One vector is turned by the same rotation once a step. Each row is the vector after some number of steps, and that number follows the row.
The counts run from 0 to 338.
[ -4   7 -14 -32  -2  -8  10   7  -8 -12   9   1   3 -20 -37   7 -22  14
  -8  -3 -22 -24   5  -6  10 -27  -2   1 -20 -14   9  11  10 -14 -13   6
   6 -30  18  -4  -9   1  24 -14  12   6  -6  15   0 -10 -24  -9  16  28
  11 -18  -2  38 -17  12 -13  28  -5   7 -16  14   9 -10 -19  16 -10  16
  13  10 -12   3  20  -9 -32   1] => 313
[ -8   3  -6 -25   5  11   2   5 -17  -9  13   0  -2 -14 -28  16 -24  10
  -5  12 -13  -9  -2  -5   3 -23  -8  -1 -21  -4   4   4  14   0 -27   7
   7 -23   7 -11  -4  21  32 -11  18  24  -5  11   6 -19 -27 -10  22  23
  -4  -7  -7  34 -17   4 -19  38   1  -3 -23  19   4  -7 -12  27  -5  12
  13 -11   1 -10  23  -4 -27 -13] => 99
[  5  -4   7 -28 -12   0   9   9 -17 -15  12  -4   2  -8 -38  17 -15   6
  -3  10 -12   2   2  -7  -6 -35 -20   1 -22  -8  13  13  19   4 -16  -8
  10  -5   1 -11   2   4  21 -22  20   9 -13  13   2 -27 -29  -7  24  18
   1 -10 -14  28 -15  -1 -13  23   2   3 -18  20   0  -7  -3  40  -8  19
  30  -9  -4  -4  21 -19 -11  -8] => 159
[  7  -3  11 -24 -12  -2  10  14 -16 -15  10  -5   6  -6 -40  16 -11   7
  -2  16 -15   3   2  -4  -5 -35 -18   5 -23  -6  11   7  22   9 -14  -6
   7  -7   2  -6   6   3  21 -19  23  12 -15  11   0 -34 -27  -6  20  16
   1  -8 -12  26 -14   0 -15  23   7   5 -21  19  -4  -7  -3  41 -10  19
  25 -13  -1  -6  25 -19  -9 -10] => 158
[  8   0  -2 -18  -2  -3  -5  24 -24 -12   6   6  26 -10 -31   1 -12  12
 -13  10 -18 -15   7  -2  -6 -30  -1   8  -7   1   9   6  20   4 -15 -21
  10 -21  13   2  13  -5  30 -10  19   9 -13   3 -10 -40 -17 -21  -9  31
   9  -2 -12  44  -3   8 -18  19   0   5 -10  30   0 -12  -4  16   0  18
  13  -6  15   6  17 -12 -11  11] => 257
[ -2   2  -5 -24  -2   8  -4  12 -14 -17  13  -1  16 -17 -15   9 -22  15
  -3   2 -21 -21  -5 -17  -1 -32 -17   3 -11   0  10   7   2  -2 -17 -21
  16 -28  11   0  -1  -2  25 -11  12  17  -7   4  -7 -36 -24 -18   4  35
  -1 -13 -11  30 -13  -9 -14  20  -1   0  -9  21  -6 -16 -18  23  -5  19
  17 -11  14  -2  24 -11 -24  -1] => 7
[  7   7 -10 -26  -2   2   6  26 -21  -4  12  11   9  -1 -36  14 -15  11
 -14  25 -18  -8  17  18  -9 -29   5   8 -17  -4  23   1  23  -2 -15   2
  -2 -26   9  -7   5   2  21 -15  12  14 -10   9  12 -18 -23  -8  14   7
   8  -8  -6  54 -15  13 -13  27   8  12  -7  26   6   6 -13  21  -1  12
   5  -4  -3  -2  21  -2 -11   1] => 292
[  0   2   1 -23   5   8  -6  16 -28 -14   5   2  10 -19 -23   2 -18   4
  -9  -7  -5 -20   6  -7  -3 -29  -4  -1 -12   1  -6  22  24   1 -25 -10
   9 -18   9   1   4   5  40 -16  19  13  -8   9  -8 -24 -22 -20  10  34
   1   4 -16  32 -13   1 -18  27   8  -5 -14  24   7 -12  -8  25   0   5
  24  -2  12  -5  10 -11 -21   5] => 179
[  3   1  -4 -28  -3   4   9  25 -32  -6   8   9   4   7 -38   9 -14  11
 -18  25 -13   2  11  14 -10 -30   3   9 -12  -4  10  11  27  -2 -30   1
   4 -20   8  -7   9   7  24 -17  20  12 -16  16   5 -15 -15  -3  24  14
   4  -4  -9  43 -13  11 -12  33   7  10 -12  27   6   6  -4  21  -6  14
  10  -3   2   7  12  -7 -13  -2] => 37
[  5   2  -4 -34  -3   3   5  25 -34 -12   5   9   5   5 -32   4 -14   7
 -15  14  -7  -7  11   6 -11 -40  -4   3 -10  -6  15  24  25  -4 -32  -4
   8 -17   7  -2   7   2  28 -22  13   8 -20  19   5  -9 -15  -3  25  18
   3   1 -12  31 -22   3  -9  29  11   3  -8  23   9  -1  -3  25  -3  14
  19  -2   5   5   3 -11 -11   5] => 35
[ -1   6  -4 -29  -7   0   9   7 -12 -17   8  -4   4 -20 -33  13 -19  18
  -5  10 -22  -2  -5   3  12 -28  -8   6 -18  -4   6   8  11  -2 -23   5
  13 -30   7  -1 -10   8  23 -16  21   9 -20  16   6 -15 -27  -3  26  26
   8 -21  -5  25  -9   7 -14  32  -3  14 -11  17  -5  -4 -19  23 -17  17
  26   0 -13   4  19  -9 -25 -11] => 142
[  7   6 -17 -33  -5  -3   4  26 -22 -12   9  10  21  -6 -28   0 -19  20
 -17  10 -23 -22   9   1  -4 -36   2   7  -5  -5  18  12  11 -14 -20 -14
  10 -34  17   3   4 -11  21 -14   9   4 -12   9  -2 -20 -13 -11   4  28
  13 -13  -6  42 -15   7  -9  22   0  12   0  23   4  -9 -16   9  -6  20
   8   7   8  13  13  -9 -16  13] => 128
[  9  -3 -13 -28  -9  -6   3  11  -6 -12  14   4  21 -10 -24  11 -19  20
  -9  12 -21 -11   2 -13  -6 -32 -13   3 -11 -10  24   4   3  -8 -11 -21
  15 -24  13 -10   5  -4  18 -15   9   5  -5   7   2 -29 -28 -13   1  31
  10 -17  -9  44  -9  -4 -11  17  -8  10  -9  25  -7 -12 -15  19  -2  27
  16  -6   3   6  25 -14 -13   2] => 338
[  1  -5 -15 -32  -7   4  13  18 -16  -4  15   9   8   0 -32  17 -22  25
 -15  28 -20  -3   7   4  -5 -27  -1   8  -9  -6  13   4  22 -13 -24  -3
   5 -27  13 -11   2   4  16 -16  16   8  -7  12   4 -21 -19  -3  16  18
   9 -18  -1  40 -12   4 -13  31  -6  14 -13  28   0   0 -13  12 -12  24
   2  -1  -4  11  19  -4 -21  -6] => 124
[  6   5 -18 -30 -10  -8   1  12  -8 -22  20  10  13  -4 -26  10 -19  12
  -1   8 -25 -23  -3  -4  -3 -37 -12  -2 -13  -8  31   2   9 -11 -24  -1
  14 -28  10  -4   3   8  25 -10  -1  21 -17  12   8 -27 -23 -10   8  11
   7 -12   1  33 -27  -2 -10  20   3   0  -8   8   1 -18 -11  17   0  24
  11 -14   0  -5  27 -11 -16   7] => 24
[  3  13  -9 -21   2 -17   5  15 -13 -13   1   7  14 -19 -43   4 -11   9
 -12   5 -22 -29  12  -3  11 -34   6   5 -19  -6  11   4  15  -7  -8   8
   4 -34  20   9   0  -9  28  -9  16   8 -15  13  -4 -20 -17 -11  -1  23
  12  -8  -2  40  -7  21 -15  24   3   3 -20  15   9  -8 -14  14  -7  17
   5   2   2   2  23 -11 -21  11] => 316
[  3  -4  -3 -34 -12   6  10  19 -25 -14  15   3   2   4 -29  14 -22  10
  -2  12 -15  -7  -1  -3 -13 -39 -19   3 -13  -4  16  15  20  -4 -30  -7
   9 -12   4  -8   7   5  21 -22  12  15 -15  16   0 -26 -19  -4  26  13
  -4  -8  -7  21 -32  -6  -7  25   7  -2 -12  16   4 -13  -4  30  -9  23
  18 -12   6  -2  19 -15 -17  -4] => 32
[  1   6 -19 -31   1  -6  -1   7 -10 -17  11  13   8 -24 -24   7 -18  16
 -12  -3  -8 -24  10  -3   3 -28   4  -5 -14  -8   7  14  23 -11 -25   5
   6 -31  13   0  -1  13  40 -14   9  12  -7  13   8 -13 -29 -19   6  25
  15  -6  -2  40 -13   8 -18  29   1   0 -11  20   9  -6 -16  11   1  11
  12  -1  -3  -3  14  -7 -23   8] => 187
[ -3  12   2 -25   5   7   5  23 -34  -8   2  -2   0 -15 -36  -1 -18   5
 -13   2 -13 -18  12   2   2 -30   1   4 -17  -2  -2  20  20  -2 -20   1
   3 -26  15   4  -4  -6  28 -21  23   8 -12  15  -4  -8 -14  -9  23  29
   1  -2 -14  35 -15  11 -12  32  12   4 -16  20  12  -3 -12  24  -9   6
  17  10   7   1  10  -7 -25   2] => 307
[  0   3  -4 -21  -7   4   9  28 -24  -8  15   0  20  -1 -40   4 -21  16
  -4  10 -28 -18   2   4   0 -22  -4  18 -11   3   9  -3  20   1 -16  -9
   7 -23  11  -2   6  -6  14  -7  23  16 -12   5 -16 -43  -9 -10   6  22
   9 -15  -4  35 -17  11 -11  20   0  11  -5  18   3 -16  -3  15 -13  20
   5  -1   0   9  25  -6 -28  -1] => 47
[  9   0  -7 -24  -5  -8  -5  23 -22 -14   6   8  27  -9 -27  -5 -12  13
 -15   4 -15 -18   9  -8  -6 -32  -1   7  -7  -4  12  11  18  -2 -17 -21
  12 -22  13   0  11  -8  30 -10  16   6 -12   4  -9 -34 -19 -21  -7  33
  13  -4 -13  46  -5   4 -16  15   0   6  -7  28   1 -13  -8  16   1  18
  15  -1  13   9  13 -14 -10  15] => 256
[  6 -10 -10 -25  -7 -10   8  11 -10  -5  12   7  14  -3 -39  11 -14  18
 -15  22 -17   1   8  -3  -4 -24  -2   5 -15 -12  13   0  19  -3 -14  -7
   9 -17  10 -16   9   8  22 -10  21   5  -6   5   2 -30 -27 -10   4  25
  12 -15  -5  49  -3  10 -19  25 -11  12 -18  31   0  -4  -3  15  -3  25
  10  -5  -6   9  24 -13 -13  -3] => 251
[  0   7   0 -30  -7  10   4  22 -23 -18   8  -2  13 -17 -24   3 -23  17
  -3   1 -24 -16  -3  -6   0 -36 -14   9  -8   2   5  19   8  -6 -25 -17
  13 -26  10   7  -2 -10  18 -18  18   7 -16  13 -11 -27 -16 -10  19  34
   4 -16 -10  17 -17  -3  -8  21   3   7  -5  15   0 -15 -18  23 -15  18
  24   1   9   9  14 -11 -23   1] => 135
[ -8   2   1 -20   8  13   0  10 -21  -9  10   1  -1 -12 -29  16 -20   8
  -6  15 -15  -9   1  -4   4 -25  -5   0 -20   1   0   1  17   6 -26   8
   5 -24   9  -7  -1  16  34  -9  23  26  -9   8   5 -22 -26 -10  19  24
  -5  -3  -9  34 -11   5 -23  39   4  -4 -23  22   2  -3 -10  27  -5   9
  12 -12   3 -12  23  -4 -27 -12] => 98
[ -2   0  -9 -27  -1   7   2   5  -7 -15  16   4  10 -23 -21  17 -21  20
  -8   9 -13  -4  -2   1   6 -21  -4   3 -12  -1   2   6  20  -1 -29   4
  12 -27   6  -8  -2  21  34 -11  17  17 -12   7   7 -22 -34 -16  17  25
  11 -15  -1  34  -4   4 -21  33  -3   9  -9  23  -5  -5 -16  17  -7  14
  19 -10 -11  -4  21  -4 -25  -7] => 269
[  5  12 -13 -26   0 -16   5  13 -13 -14   2   8   9 -21 -38   1 -12  10
 -12  -2 -22 -30  12  -5  11 -33   3   3 -19 -11  12  10  13 -12 -10   7
   6 -36  20   7  -4  -6  28 -12  13   7 -12  15   0 -13 -18 -11   4  26
  12 -11  -4  42 -13  18 -14  24   1   4 -16  12  12 -11 -17  14  -7  16
  10   7  -1   3  21  -9 -25  12] => 315
[ -4   1  -5 -23   2   8   1   6 -13 -13  14   6  10 -20 -25  19 -18  19
 -10  15 -14  -1   0   5   6 -21   1   4 -12   2  -1   4  22   3 -30   3
  10 -27   5  -6  -1  21  35  -9  23  18 -12   6   6 -23 -30 -15  14  27
  11 -12  -5  33   0   6 -23  35  -3   8 -13  27  -7   0 -14  20 -10  13
  16 -11  -6  -2  20  -3 -22  -8] => 268
[  6   2  14 -17 -10  -3   7  19 -21 -16   7  -2   9  -5 -41  16 -10   4
  -5  17 -19   2   7   1  -5 -36 -14   5 -21  -4  10   5  22  13 -12  -6
   5 -10   2  -1   8  -1  21 -16  25  12 -20  11  -3 -38 -23  -7  14  14
   2  -4 -11  25 -12   4 -15  23   9   2 -21  19  -2  -6  -2  38 -10  18
  23 -15   6  -7  28 -19  -5  -7] => 157
[  2   4   0 -14   3   8  -4  23 -20  -7  12   1  19  -9 -30   7 -17  10
  -4  13 -24 -18   3  -3  -3 -25  -6   9 -16   4  14  -9   9   8  -8 -16
  10 -26  11  -5   5  -2  23  -6  19  21  -5  -1  -6 -42 -23 -20  -2  26
   0  -8 -11  50  -8   4 -16  20   1   3 -15  24  -2 -10 -12  28   1  13
   7 -11  11  -6  32  -6 -19  -2] => 89
[  3  -2  -2 -23   0   1   4  12 -12  -5  12   1   9 -12 -32  19 -14  15
 -10  23 -14   3  11   2  -5 -22  -3   5 -18  -7  13   3  17   3  -8  -9
   3 -20   6 -16   2   6  20 -16  20  10  -3   5  12 -21 -33 -10  14  21
   5 -13 -12  55  -1   4 -19  28  -3  13 -15  34  -2   5 -14  28   1  13
  13  -8  -4  -2  23  -8 -10 -10] => 81
[  6   3  -8 -38  -4   5   5  20 -22 -14  11   9   1 -14 -21  17 -21  15
 -17  14  -7 -10  17   1  -9 -39  -3   2 -13  -6  16  28  21 -11 -26  -6
   1 -26  11  -1  -1  -1  24 -27   7   4 -10  19  17  -7 -26  -4  21  13
   6  -7  -8  28 -19  -4 -10  30  11   7 -10  25   6   6 -19  23  -3  14
  17  -4   6  -1  12 -10  -7   5] => 204
[  6   8  -7 -20  -5  -1   1  14  -8 -19  16  11  20 -15 -27  19 -15  17
  -3  12 -25 -18   4   8   2 -27  -2   7 -13   4  17  -5  19   5 -18   2
   5 -30   7   4   6   9  30  -5  12  23 -17   4   3 -41 -28 -16  -2   7
  13 -10   3  33 -11   7 -19  22   5   2  -8  16  -5 -10 -13  17  -5  19
   6 -20   1 -11  34  -9 -15   2] => 276
[  5   9  -3 -20  -6 -16  10  13  -5 -14   7   9  16 -22 -43  16 -10  17
  -9  12 -22 -11  12   8  11 -26   5  11 -18  -5   9   3  24   2  -8   9
   2 -28  12   5   2   1  26  -7  20   7 -16  11   2 -29 -26 -11   1  15
  21 -13   2  36  -1  20 -21  24   1  12 -17  20   1  -1 -13  16 -13  18
  12  -5  -8  -1  29 -12 -13   3] => 63
